[[ -3.7 -35.8 -37.4  38.4  10.1  17.1 -32.4  17.1]
 [-28.4  -9.2  19.1  74.2   2.1  -0.3 -29.0  25.6]
 [ 15.2  22.4   7.0  48.9  13.8 -16.1 -35.7  26.9]]
->
[[ 17.1  25.6  26.9]
 [-32.4 -29.0 -35.7]
 [ 17.1  -0.3 -16.1]
 [ 10.1   2.1  13.8]
 [ 38.4  74.2  48.9]
 [-37.4  19.1   7.0]
 [-35.8  -9.2  22.4]
 [ -3.7 -28.4  15.2]]

[[ -8.2  10.3  26.5]
 [ 56.7 -25.3 -15.0]
 [-45.6 -11.0  42.1]]
->
[[ 26.5 -15.0  42.1]
 [ 10.3 -25.3 -11.0]
 [ -8.2  56.7 -45.6]]

[[-19.9   9.3  62.7  -3.2]
 [ -7.7  -0.4  15.4 -16.3]
 [ 32.9  23.4 -50.9  11.1]
 [-11.0   8.4  49.7  -4.9]
 [ -1.5  13.2  69.5   2.3]
 [ 14.6  11.0 -52.3  -4.7]
 [  6.0  13.8 -34.8  -1.7]
 [  3.5  18.9   5.3   6.9]
 [ 59.8  48.4 -22.0  43.8]
 [ -7.2   0.6  18.6 -15.4]]
->
[[ -3.2 -16.3  11.1  -4.9   2.3  -4.7  -1.7   6.9  43.8 -15.4]
 [ 62.7  15.4 -50.9  49.7  69.5 -52.3 -34.8   5.3 -22.0  18.6]
 [  9.3  -0.4  23.4   8.4  13.2  11.0  13.8  18.9  48.4   0.6]
 [-19.9  -7.7  32.9 -11.0  -1.5  14.6   6.0   3.5  59.8  -7.2]]

[[ 13.4 -36.9 -18.3  -6.5 -13.6]
 [ 14.0 -31.2 -22.3 -29.0  63.9]
 [ -9.1  28.9   7.6 -12.4  27.3]
 [-14.3  18.6   7.4   0.4 -14.6]
 [ -2.6  -7.8   0.9  10.3 -52.8]
 [ -8.2  26.0   3.5 -10.7  26.5]]
->
[[-13.6  63.9  27.3 -14.6 -52.8  26.5]
 [ -6.5 -29.0 -12.4   0.4  10.3 -10.7]
 [-18.3 -22.3   7.6   7.4   0.9   3.5]
 [-36.9 -31.2  28.9  18.6  -7.8  26.0]
 [ 13.4  14.0  -9.1 -14.3  -2.6  -8.2]]

[[-55.4  66.4 -61.7 -47.8 -50.7  46.8 -54.1  44.5  61.5  45.9  38.3 -67.4
   18.4]
 [  8.7  21.3  11.1 -46.1 -54.2 -24.5 -70.3  28.5   2.1  35.6  20.2  -6.5
  -35.4]]
->
[[ 18.4 -35.4]
 [-67.4  -6.5]
 [ 38.3  20.2]
 [ 45.9  35.6]
 [ 61.5   2.1]
 [ 44.5  28.5]
 [-54.1 -70.3]
 [ 46.8 -24.5]
 [-50.7 -54.2]
 [-47.8 -46.1]
 [-61.7  11.1]
 [ 66.4  21.3]
 [-55.4   8.7]]

[[  5.9 -13.8 -14.2   7.2  -1.4   3.1]
 [ 34.1  -3.1  -9.3  65.8  10.2  29.5]
 [ 21.4 -39.3 -45.3  18.0  16.2  16.1]
 [-18.6  26.6  34.6 -21.8 -15.9 -15.8]
 [-17.7 -17.9 -21.3 -43.1  10.3 -14.6]
 [-33.4  11.8  17.6 -73.1 -10.5 -27.3]
 [-11.1  -8.2 -12.5 -33.3  10.8  -9.2]]
->
[[  3.1  29.5  16.1 -15.8 -14.6 -27.3  -9.2]
 [ -1.4  10.2  16.2 -15.9  10.3 -10.5  10.8]
 [  7.2  65.8  18.0 -21.8 -43.1 -73.1 -33.3]
 [-14.2  -9.3 -45.3  34.6 -21.3  17.6 -12.5]
 [-13.8  -3.1 -39.3  26.6 -17.9  11.8  -8.2]
 [  5.9  34.1  21.4 -18.6 -17.7 -33.4 -11.1]]
